Where one turn sends some rows of the set: a few examples, then the rows asked:
K911: [-19   2  28  21  11   9 -13 -11  -7  -1  26  22 -12   9 -11 -16  -2  18
  22   1  -4   4  14  15  12   6  21 -22   6   3 -10   2 -24  -7 -18 -24
  -4   5   7]
K67: [ 19  -6  14  22   9  -9  -5  21  33  24  13  13   0   4 -21 -17  -1  19
 -24  -4  -6 -16 -25  25  10   1  -8 -16  -4   9   7  11 -25   8  -3 -20
   8   5   7]
K328: [-22  -3  33  16 -20  13  18  23   5  10  -7  26  12 -26  -6  15 -14   7
  -3 -21 -27 -13 -19   4  -9 -12  -6 -11 -21   2  -4 -12 -24  16   2  -9
   2  -1   9]
K364: [ -5  -2  19   8  32   6   3  39  22  34  10 -15  12 -10  -7  -3   5   8
   1  -5   3 -27  -8  37   2   0  -3 -19  15   5  26  -1  -3   5 -10 -17
  -2  10 -26]
K676: [  3  -6  24  19   2  12  26  27   1   6   2   1  -9   8   0 -10  10  25
 -19 -12  14 -21 -14  27  -7   6  -3 -34  20  28  18  -8  -6  10   3 -37
  -4  16   4]
K743: [  1  -5   9  10 -46   2   8 -32  -7  14   4   9  -6 -12  -5   2 -12  19
  -7 -23 -10 -27 -15   6   5  -2  -2 -23   3  -1  -9  -3 -20  -3 -15 -21
   2  10 -17]
K512: [-11  -9   9  -8  13  -7  -9   4   5   9   5  25  11 -16 -30  -1   2   8
  18  -8 -13 -28 -16 -17  26   9  -6 -24  19 -18  -6  -1 -27  -3  10 -10
   4  17 -38]
K948: [-11  -3   5  17   5   6  -3  33  19   3  -1  16  -5 -14  -2   2  -8  22
  -4 -22   6  17   4  11  11 -27  -2 -16  15   1 -25   0  17   4   2 -21
  19   7 -13]
K146: [-20   6   6  40  17  10  12 -21 -15  20  14 -10  14 -15 -10  -8  -5   9
  16 -22   8   3   0  -1  -3  -1   1 -33   3   4  26 -19 -10  -4  -6 -21
 -15 -13  10]
K128: [-16 -11  24   6   2   4  17  -1  21  -8  -2  -4   5 -11   4 -20  -5  19
  12  -8  -4 -18  -5  17  10   6  -4   9  20 -18  18   5 -21  24   9 -20
 -35   1  11]
K652: [-13   1  18  -8   2  12  16  32 -13 -16   7  25   8 -23  -9  16  -5  15
  25 -11  12  -8  11  -6   4  16  -6 -41   6  12  15  -6 -20  -8   9   7
 -12  12   2]
K459: [ 22 -21   6   8  10 -11  16  10  -4  30  21  -7 -14 -25 -14   6  -5   4
  10 -24   7 -14  20  14   4   5 -26 -37  16   8  13   9 -31  18  -3 -37
   7 -20  -9]
K715: [  3  12  27  -5  -9   8  -5  14 -30  13  -8   5  23 -24  -2  -6   2  18
 -15 -32  -5 -17  23  -8  10   4 -13 -25  15  -3  16 -19   0  -6   6 -27
 -18   1 -30]
K786: [  4  -1  11  12  52  -3   1 -10   2  26   1   2   1 -24 -22  -6 -11  20
  -2  -6   1  11  25  -8  11  13  -3 -21   6   5  -7  -7  -6  -5 -25 -19
  -8  22  -4]
K914: [  0   5  19  15 -23  -3   0  13  -5  26   4   4  12 -15  -3  -5  10   9
 -21  -8  -9 -18  28 -23  -1  -4 -12 -10   6   0 -22   6 -26   1 -21 -18
 -10   2  27]
K213: [-10  12  -9  14   1   9  -6  -1   6   8   0 -17  -9 -32 -26   2 -15 -32
  13 -14  -7 -13 -11  15  -6   7  -4 -15   5  -6 -16  -5 -24  10 -13  -3
  -8  17 -20]
K325: [ -8   7  17   6  11  -6   0  39   3   8  17  10   0 -13  -1  -1 -18   1
   5 -20   1 -41  15   0 -11 -15 -10 -23  13  -8 -25  -4 -51   6 -16 -13
  17  12 -25]
K76: [ -2  -1  24  15  -8  -1   1   6 -11 -11   4   7 -62 -11   3  -8   8  26
  15 -23  -2 -13  -1   7   6 -10  -1 -19   7   3   0  -4 -12   0 -24 -18
   4  10 -14]
K616: [ 12 -19   9  -4  23 -22  11   5  14  19  -9  13  -6 -14 -16 -10 -20  10
  18   1 -34 -11   6 -22  16   5 -22 -13   0  11  10 -20 -12  10   3 -17
  12   4   5]
K87: [  3  17  32  -9   1  -7  29  20 -15  17  -5   3 -17 -30 -23 -10  -3   3
  -2 -31   3 -17   1   4 -16  11 -32   1  22   6   6 -16 -25   8   6   1
 -20  16  -7]
K793: [-20  16  21  17  11   6   2  15  -6   9  -3 -19  12 -36  15 -13 -11   6
   7 -16   2 -27   4   9  11 -10  -2 -11   5 -28  17 -22 -12 -15   6 -36
  13 -17   4]

K911 moves to K786
K793 moves to K76
K743 moves to K512
Now these:
K676 moves to K67
K459 moves to K128
K325 moves to K87
K914 moves to K213

Where one turn sends some rows of the set: a few examples, then the rows asked:
K16: [-17  -1   7 -47  -7  21  11   5  49  25 -19   3 -15  -5  32 -31]
K974: [-13  -8  -8   2   6  10  -5 -18  29  10  -3  10 -23   6   4  12]
K346: [ -7 -42  -5 -30  22  26  -2 -10  25  18   7  36 -21  21  10  -9]
K122: [-12  -7   3 -51  -5  16  17  -2  44  28 -17  16 -33  -5  34 -40]
K10: [-18 -27   8 -15  19  20  -5 -19  26  30  -5 -10 -30  -4 -16  -3]
K134: [-20   0  12 -59 -10  20   8   6  35  27 -20  10 -30  -1  21 -33]
K818: [-15   8   7 -58 -13  18  10   1  37  24 -20   3 -28   1  23 -28]
K525: [ -6 -39  -9 -12  25   8   1  -4  33  12  10  29 -30  -7  -3 -29]
K528: [  3 -18  -1 -19  18  11  14   3   1   2  -2  28 -31  17  -2   0]
K366: [ -3 -15   1 -16  23  13  11 -21  14  19  -2  -8 -44  -5 -17 -22]
K387: [-16  -6   4 -51 -11  20   9  -4  53  30 -18   6 -19  -2  34 -25]
K945: [-12 -10  -1 -22  16  10  -2   9  13   4   4  17 -35  -4 -27 -22]
K216: [-12  -8   5 -55  -3  15  19  -1  41  26 -14  17 -32  -1  35 -39]
K737: [-15 -12   4 -59  -2  17  16  -4  41  30 -14  12 -33  -2  31 -39]
K491: [-19  -2   3 -49  -6  19  15  -2  52  30 -18   1 -20  -6  32 -27]
K851: [ -3 -45  -5 -17  16  13 -10 -19  17  14   6  28 -24  16  10 -13]
K389: [ -8 -15   0  -8  13  15   7   4  18   6  -6  18 -16  13  -1  19]
K977: [ -7  -9   4 -60  -7  17  14  -4  39  26 -15  12 -29   2  32 -41]
K139: [  8  -8 -14 -15  12   8   1  -5   6  17   4   0 -29  13 -20 -11]
K81: [-18  -2   6 -48  -6  19  13   4  51  26 -17   5 -15  -2  34 -27]
K564: [  2  -6  -4 -19  10  11  -2  -5  -2  -5   2   8 -24  17  -9 -16]
K60: [-21   4  11 -60  -9  19  11   7  34  25 -19   9 -28   2  22 -29]
K887: [  2 -35  -6  -9  22  13  13  -3  21   8   0  29 -17  14  13   3]
K727: [  7 -42 -15 -17  19  11  -5 -12  17  27   9  12 -24  15  -5 -16]
K237: [-20 -16  -5  -1  14  13  -6   3  42  12   2  10 -16 -11 -11  -4]
K49: [  5   2  -6 -28  18  23  12   3   7  -6   4  13 -19  22  -7 -17]
K390: [-15   1 -10  -7  12  20   8 -14  39  14  -3  20 -28   9   5  17]
K358: [-19   4   9 -61  -7  20  12   5  35  25 -18   1 -25  -1  20 -33]
K277: [  0 -38   2 -15  28  19   5 -19  25  22   3 -10 -21  -3  -6 -27]
K745: [ -5 -20 -15  -3  10  10  -5 -14  30  31   1   4 -25   7  -8   9]

K390 moves to K346
K945 moves to K237
Now these:
K389 moves to K887
K16 moves to K122
K10 moves to K277
K358 moves to K491
K974 moves to K851
K60 moves to K81
K977 moves to K818
K727 moves to K139

Where one turn sends some rows of the set: a few examples, then the rows asked:
K759: [  4  13 -30   2   4  23  -4  12  -3  23 -19  20   7  -7   7 -14 -25  13
   2  -4 -44  -3  17 -20]
K516: [ -8  -2 -46  -4 -10  10  10  10 -13 -22 -21  37  18  10  -8   5 -26  10
  26  -5  -4   5  22 -27]
K158: [  7  -6 -51  18 -12   6   5  22 -16  -6 -13   5  17   3   1  -9 -18  31
   4 -47 -15 -33  11   5]
K692: [ -5 -10 -57  28 -24   4  -5   9  -4   6   0   8  12 -18  -1 -10 -10  31
   4 -16 -13 -30  -2  23]
K217: [-13 -26 -69  -9  -5  24   2   6   9   1 -12  10   4  24   6   4   0  18
   2  17   1  -7  30  13]
K544: [-35 -17 -72   4 -17   9  -1   6   4  16  -9   9   1   8  -1  12   3  11
   4  17 -11  -5  32   9]
K456: [ -9  24 -42   7 -17  -3  -4  -4   2  -1 -12  24  -1   9  -1 -14   6 -12
 -20 -15   3  21  13   1]
K46: [ -7  -9 -57   9 -16   8   1  28 -10 -14  -9  29  23  14  -8 -11 -26  16
  37  -6   8  17  11  -9]
K336: [  6 -15 -55   7 -27   8   2  13 -16  -5   1   2  16   2  13 -19 -17  37
   1 -23 -19 -17   4  28]
K355: [-28  13 -44   8  -2  23   0  19   7  29 -18 -17  21  31   9   1  -2  10
 -13  -9  -7 -26   7  -6]
K566: [ -7   5 -65  18 -14  -2  11  24 -14  -1 -19  31  28  -2  -8   0 -26  18
  29  10  -1   5   5  -9]
K345: [-25 -14 -58  -4  -9  18   2  -3  -2  -5 -17   9   4  20   6  12  -4  16
 -22  -5   5 -14  44  14]
K667: [  7  18 -20   6  -6  17  -8  16  -3  22  -9  24   6  -2  -4 -17 -18  26
   3 -16 -40 -11  10 -13]
K40: [ -8  31 -35   5 -16  -3   4   3   2   1 -17  28  10  21  -8  -8   9  -5
  -7  -3  12  17   8  -9]
K554: [-11  19 -38   9 -12  -5  18  -5  -4  -2 -15  24   1  15 -10 -29   3   1
  -6 -14  16  19   4   0]
K410: [ -2   6 -30   0   1  22   2   7  -5  21 -13  22  -4   1 -10 -31 -24  23
   3 -12 -49  -6  16  -6]
K131: [-20  12 -50  17   6  20   2  20   8  19 -21 -17  26  20  14  -7  -9  -4
  -6 -22   7 -23  -5 -10]
K833: [-28   3 -53  12   6  24  10  16   0  20 -28 -25  23  32   6 -16 -10  10
  -1  -6  -1 -19   5  -9]

K566 moves to K692
K345 moves to K516
K336 moves to K217
Now these:
K40 moves to K667
K554 moves to K410
K131 moves to K456

